500 stands for zero in the data rows.
Here are some points:
501:422:382:458:578:632:479:439:510:444:569:509:528:443:574:454:574:636:680:511:383:413:388:398
492:428:363:498:512:644:543:521:517:420:617:593:560:390:510:435:535:640:629:537:441:389:425:453
449:408:403:488:446:559:481:517:446:437:676:541:638:447:524:442:583:621:566:658:566:394:410:400
459:385:248:589:450:744:598:534:642:351:651:767:465:349:400:345:612:672:590:538:458:260:435:487
503:485:372:461:618:527:536:512:521:397:465:579:522:520:566:418:504:628:609:480:365:357:388:392
485:423:403:507:609:591:497:479:544:445:557:490:541:548:551:443:553:600:613:498:392:440:427:391
494:359:259:516:707:581:618:586:776:369:553:533:476:671:523:381:605:629:765:460:207:323:281:503
477:439:437:497:574:555:511:497:564:472:521:581:510:500:523:427:519:543:541:484:458:464:413:422
475:401:350:557:607:688:511:458:646:456:593:617:527:474:523:391:586:597:620:466:383:393:397:408
493:326:448:521:666:422:520:470:714:549:576:510:506:664:616:355:640:542:679:542:358:375:304:329
442:440:336:486:461:576:544:449:575:431:622:551:544:497:521:375:657:735:614:627:428:315:391:438
468:424:428:506:593:592:504:498:511:458:551:557:532:501:522:434:479:542:541:508:435:426:439:400
453:347:299:472:448:698:504:493:475:394:772:526:673:392:549:368:677:793:729:667:455:284:389:343
443:415:370:506:487:536:549:535:541:457:606:594:542:511:499:395:590:605:570:605:517:370:389:436
490:449:404:449:533:565:531:503:499:436:544:526:518:492:503:459:535:585:565:547:469:468:424:458
468:434:439:480:548:567:468:501:496:469:596:542:592:464:560:438:546:568:581:544:483:462:430:395
459:415:429:520:557:585:500:507:492:466:584:559:572:471:521:466:544:554:550:593:516:448:414:423
499:435:417:433:621:550:476:473:551:478:488:589:545:506:572:441:496:552:609:447:345:398:409:372
507:450:384:495:489:561:537:526:509:420:614:511:572:492:489:444:582:656:603:597:466:372:422:456
472:374:122:581:556:877:690:530:669:262:598:682:404:373:404:377:531:750:708:435:286:277:426:466
513:442:348:531:537:658:530:501:532:390:624:502:528:499:500:445:560:680:644:553:391:373:436:437
496:394:278:570:596:569:660:582:687:341:575:507:434:647:479:431:563:661:685:497:278:316:349:492
498:432:425:459:537:575:488:476:526:445:548:556:538:479:542:453:531:586:570:527:450:442:425:415
464:335:476:548:523:611:478:531:467:459:729:505:658:466:570:429:626:628:680:604:513:422:419:346
487:382:331:610:637:511:632:660:700:411:527:615:450:634:433:390:546:503:585:481:363:389:354:494
465:418:323:561:559:695:531:509:642:419:579:665:520:426:478:399:549:579:595:438:390:392:419:435
412:242:322:724:492:707:604:574:730:464:797:690:540:470:384:308:719:518:653:538:489:329:334:416
460:419:412:522:507:533:535:567:501:450:594:557:564:504:498:444:572:582:533:609:538:431:413:437
447:384:470:470:636:439:491:580:633:503:593:540:611:653:591:354:619:494:537:572:493:414:387:432
510:434:308:517:571:588:581:532:611:373:580:494:497:565:516:452:517:644:656:500:323:381:416:505
482:437:332:516:597:668:520:477:537:394:537:537:529:466:569:445:502:626:634:476:365:393:436:397
451:407:404:531:527:571:508:550:525:446:568:547:533:483:486:447:552:530:538:549:518:456:425:448
449:454:422:498:591:550:516:524:548:466:506:561:531:503:530:434:514:521:515:489:495:489:441:444
509:399:349:479:530:583:507:467:499:432:592:488:523:505:557:478:568:657:646:562:424:399:392:418
484:443:390:505:580:643:515:471:541:429:554:537:536:470:526:457:519:596:583:483:406:445:449:428
447:369:340:574:512:656:548:488:645:451:693:528:533:482:502:375:629:630:642:557:419:384:405:458
443:414:388:503:594:577:517:591:584:461:548:663:541:500:458:394:549:499:490:499:524:444:430:467
484:397:377:551:492:518:576:568:541:426:627:551:554:521:487:449:565:620:568:602:512:382:381:452
492:381:476:486:577:613:437:465:492:475:651:547:681:481:616:424:567:576:647:551:479:432:408:329
468:415:415:491:524:535:539:559:562:445:572:595:539:522:490:401:591:547:547:548:500:414:409:479
516:464:363:478:579:617:547:475:547:404:516:553:512:518:559:444:525:668:622:497:349:405:449:423
424:430:377:495:495:561:552:524:504:453:606:575:542:489:512:398:591:629:584:627:524:360:410:450
478:377:290:521:474:564:596:511:481:400:618:485:531:502:494:480:566:704:637:641:479:385:360:453
466:434:402:510:568:604:503:479:569:452:561:588:551:472:533:388:565:600:579:514:406:408:432:415
475:439:412:510:483:551:527:531:510:467:600:553:554:491:498:456:559:589:548:588:499:410:404:464
490:436:341:517:593:658:501:479:548:399:549:550:533:480:536:459:483:622:619:480:372:413:451:394
455:417:206:551:450:815:602:490:635:302:639:763:472:326:415:314:629:759:645:512:390:234:430:457
489:430:393:520:566:614:497:484:531:411:555:543:528:477:527:471:503:590:573:505:409:448:454:420
10 more points follow, each with its number after it:
460:407:435:526:544:627:482:472:511:458:577:557:561:497:525:444:535:561:552:513:454:441:456:391 0
509:452:466:411:630:699:370:341:478:465:571:569:704:408:704:375:615:670:666:514:375:369:405:269 1
468:423:409:470:521:529:499:533:530:458:542:566:527:500:499:441:516:555:529:555:508:459:448:434 2
488:446:366:455:612:622:473:429:587:440:520:567:528:479:578:369:540:612:605:441:357:372:401:362 3
470:470:299:503:571:618:591:560:547:316:525:595:490:504:469:418:511:676:573:515:349:368:421:491 4
469:327:244:620:629:603:669:638:796:368:609:585:421:654:435:367:562:571:694:460:269:331:305:485 5
469:450:400:503:494:570:531:487:538:443:582:563:564:503:525:380:594:621:541:594:464:372:442:454 6
472:371:307:552:616:630:578:545:688:394:552:649:477:546:512:369:536:583:668:463:328:359:344:419 7
455:428:431:517:496:534:514:598:523:468:574:588:537:496:471:438:551:534:526:602:573:433:416:453 8
504:411:392:440:553:611:496:430:520:434:556:502:567:472:587:479:549:608:659:511:384:424:401:398 9
Which three of these numbered points are nearest to each point below, ignoring the direction in which the first points spread most? Their numbers follow each, nearest first.
471:419:404:518:605:610:516:450:543:472:531:560:542:486:505:424:524:569:546:470:437:453:416:386 > 0 3 2
469:436:414:468:508:513:508:552:510:446:555:538:542:506:507:447:523:540:511:566:516:443:430:459 > 2 8 6
460:432:386:487:468:557:541:453:547:421:604:533:557:492:505:374:625:673:613:623:456:337:393:451 > 6 2 0
482:425:372:496:489:560:546:498:537:438:588:585:568:497:518:398:587:639:580:623:466:368:432:437 > 6 2 8
519:407:367:461:564:625:513:426:525:438:581:505:522:459:567:475:579:641:689:529:393:414:399:421 > 9 0 3
404:406:361:511:522:578:555:615:574:457:619:669:555:492:408:371:583:529:534:603:614:367:381:466 > 8 2 6
473:443:405:464:538:515:505:492:515:452:529:554:530:484:508:454:534:543:507:549:500:458:434:473 > 2 6 8
427:280:365:650:501:537:635:630:666:458:690:641:515:535:391:350:619:531:622:569:546:357:320:441 > 8 2 6
530:493:358:430:591:565:520:518:521:408:475:592:534:529:503:415:524:610:581:480:357:373:417:430 > 4 3 2
493:486:376:455:544:564:531:535:518:424:507:588:534:482:511:415:535:597:534:530:422:385:424:471 > 4 2 6
532:451:320:408:669:630:484:453:559:392:422:616:568:533:582:405:485:635:702:363:236:318:380:300 > 3 9 7
472:436:399:481:584:487:541:550:529:418:518:572:525:562:529:447:527:557:573:569:430:407:362:430 > 4 2 7
503:433:406:482:514:535:522:527:519:453:554:524:523:502:497:467:518:567:553:544:521:464:420:471 > 2 8 6
504:401:324:543:554:594:558:531:588:395:558:531:503:533:499:450:531:627:659:531:366:397:405:471 > 4 2 9
475:336:286:622:640:550:657:656:754:375:594:577:445:701:448:385:539:576:678:462:295:320:320:507 > 5 7 4
519:417:379:438:550:618:490:436:539:435:570:522:561:462:587:483:555:635:665:508:359:412:385:382 > 9 3 0
487:390:529:504:623:442:492:538:594:561:556:505:582:619:579:382:588:502:564:516:490:449:405:384 > 7 5 6
488:435:391:512:631:669:452:438:570:432:552:612:570:483:584:387:564:599:631:457:348:383:427:351 > 3 9 0
446:271:213:610:624:530:715:630:854:388:585:655:389:714:404:326:570:595:719:486:269:287:269:476 > 5 7 2
416:262:36:649:567:790:751:568:875:225:623:840:306:510:323:268:600:732:789:431:232:163:296:436 > 7 5 2
412:390:393:530:494:565:526:576:568:475:634:615:554:496:429:402:603:528:568:579:569:413:397:444 > 8 2 6
459:398:439:510:546:454:511:519:569:472:626:462:602:626:592:377:640:644:601:649:470:374:355:423 > 6 7 2
520:421:386:434:568:593:496:445:521:481:559:499:550:471:559:464:563:614:654:518:376:422:381:414 > 9 3 0
481:429:380:521:594:611:490:471:535:428:561:517:522:513:526:437:540:575:563:485:418:436:435:396 > 0 9 3
457:415:371:502:479:546:541:506:525:421:610:576:556:513:505:408:605:643:589:609:515:354:404:446 > 6 8 2
503:344:212:593:661:632:669:621:792:333:602:533:413:687:474:405:557:625:761:444:223:293:299:471 > 5 7 4
477:421:383:467:552:625:484:436:528:431:566:501:523:466:563:464:576:636:639:520:409:411:418:421 > 9 0 3
487:388:441:527:542:604:486:515:518:459:592:543:582:422:540:471:540:577:601:511:491:447:423:405 > 0 2 9
462:284:224:606:596:590:679:594:822:376:600:605:411:625:436:355:578:611:692:494:306:308:299:455 > 5 7 2
452:385:378:562:497:549:567:598:605:480:627:643:522:520:466:390:584:555:575:585:557:382:404:486 > 8 2 6
431:281:357:692:483:667:616:595:650:450:786:604:569:438:397:369:662:559:657:573:490:327:337:394 > 8 0 6
478:412:340:554:587:691:541:478:539:381:539:617:514:446:482:431:493:599:585:446:395:416:427:408 > 0 2 3
476:438:368:453:422:644:487:434:467:418:752:556:673:432:556:358:701:767:653:677:467:282:424:394 > 6 9 1
486:428:353:490:607:665:478:440:591:424:558:600:539:463:576:374:562:626:631:449:353:395:410:361 > 3 9 0
502:427:293:480:588:702:511:432:560:391:572:526:521:491:519:459:526:690:688:492:334:400:430:409 > 9 3 0
479:422:394:526:545:562:512:541:583:446:555:589:482:540:481:394:554:563:557:527:423:381:410:455 > 2 6 0
452:418:412:514:497:519:554:552:514:443:627:626:554:496:483:428:573:590:548:615:556:390:401:446 > 8 6 2
505:419:337:491:629:678:468:415:614:383:575:614:572:447:596:364:576:659:655:425:297:367:401:346 > 3 9 1
496:453:440:509:587:459:516:512:527:434:554:501:541:629:556:427:548:598:590:559:440:427:374:444 > 4 7 6
508:417:422:462:564:615:489:460:515:429:548:536:547:466:580:471:547:629:614:480:390:434:410:417 > 9 0 3
495:407:393:494:628:646:468:452:568:444:560:599:612:468:579:375:574:588:609:443:382:406:405:355 > 3 0 9
475:444:425:456:543:537:496:504:516:460:548:525:529:476:527:470:535:533:534:526:496:468:436:460 > 2 0 6
469:440:335:487:556:538:558:500:602:413:530:547:493:549:507:388:551:646:604:527:379:363:376:415 > 4 7 2
449:354:386:618:469:624:575:547:605:442:699:586:546:467:443:398:600:563:598:584:522:384:381:448 > 8 6 2
485:420:505:489:593:671:357:353:530:491:657:568:703:448:681:340:667:628:645:547:414:388:413:289 > 1 3 9
491:432:503:473:561:713:404:410:510:478:670:605:713:409:638:374:695:664:638:548:452:369:432:325 > 1 9 0
486:430:319:490:584:682:517:453:540:388:564:531:526:485:547:447:543:659:639:505:365:408:427:404 > 9 0 3
448:332:375:582:623:460:638:694:746:460:568:627:459:690:474:335:571:517:612:536:399:342:316:490 > 5 7 8
515:408:293:459:650:512:602:553:625:401:436:634:502:627:523:360:501:631:605:492:291:294:254:375 > 7 5 4
470:414:410:532:603:630:511:485:535:438:539:559:528:484:526:430:494:578:507:475:426:431:425:414 > 0 2 3
527:368:342:557:647:473:620:603:709:442:545:484:467:712:532:434:529:615:725:473:258:337:288:460 > 5 7 4
493:434:487:475:556:688:412:404:528:484:636:586:688:418:641:380:651:641:630:526:431:390:416:355 > 1 9 0
446:284:306:675:553:716:610:539:660:429:686:592:561:478:430:364:586:563:663:497:444:365:370:373 > 0 8 2
451:399:362:534:508:501:576:599:596:460:610:621:521:548:468:394:586:557:561:576:526:363:389:485 > 8 2 6
493:475:443:464:533:665:410:399:529:460:614:576:641:446:621:391:636:658:616:521:395:381:430:353 > 1 9 3
410:296:339:655:506:649:607:577:655:483:734:656:545:468:388:342:655:536:610:552:538:354:364:400 > 8 2 0
470:377:368:514:631:510:607:601:728:459:545:553:477:654:493:388:590:538:611:518:331:396:312:482 > 5 7 2
497:428:392:467:587:607:498:432:549:440:556:529:548:466:571:467:529:641:689:482:373:405:384:396 > 9 3 0
512:494:402:429:622:576:458:452:518:438:463:610:593:519:580:449:515:596:616:450:353:369:392:353 > 3 9 7
489:452:429:465:548:520:498:561:532:448:514:582:540:500:517:441:516:515:529:518:490:432:418:475 > 2 8 4
443:358:397:565:614:395:617:694:707:520:550:621:543:689:471:316:597:414:546:523:477:373:320:468 > 5 7 8
450:315:320:592:627:519:648:635:762:445:564:680:421:671:410:362:563:474:572:479:402:358:323:488 > 5 7 8
456:401:241:558:484:703:626:490:662:320:594:731:419:406:381:346:584:699:630:484:393:277:413:490 > 2 6 8
466:296:187:584:632:572:675:586:830:369:587:632:401:634:434:322:587:649:737:454:256:277:285:420 > 5 7 3
495:396:298:582:596:512:634:633:679:385:535:560:466:643:462:408:550:592:633:499:350:370:363:524 > 5 7 4
456:450:426:490:536:533:520:539:552:463:511:572:529:528:513:435:508:515:495:557:522:474:444:466 > 2 8 6
480:403:350:518:620:671:484:488:596:425:560:637:567:471:561:383:563:585:599:433:353:389:406:375 > 3 0 7
536:478:359:464:615:579:497:492:497:402:455:561:519:528:540:443:493:631:621:469:321:348:404:382 > 3 4 9
462:389:487:451:643:452:461:526:609:546:545:546:605:595:608:348:617:494:564:512:463:433:393:394 > 7 3 6
493:444:428:515:609:453:514:567:546:461:483:556:550:626:562:422:534:581:593:535:427:404:363:416 > 7 4 2
471:417:416:517:628:389:575:654:624:461:508:591:534:694:517:387:543:516:546:555:442:339:327:479 > 5 7 4
512:410:506:532:609:452:476:490:611:518:595:462:563:628:603:431:565:553:622:543:415:436:402:382 > 7 5 9
464:449:522:388:618:529:387:413:478:501:582:517:720:551:665:397:621:564:597:568:459:430:393:293 > 1 3 9
461:450:411:461:518:556:517:500:508:476:567:541:531:489:519:476:537:575:546:558:518:472:477:444 > 2 0 6
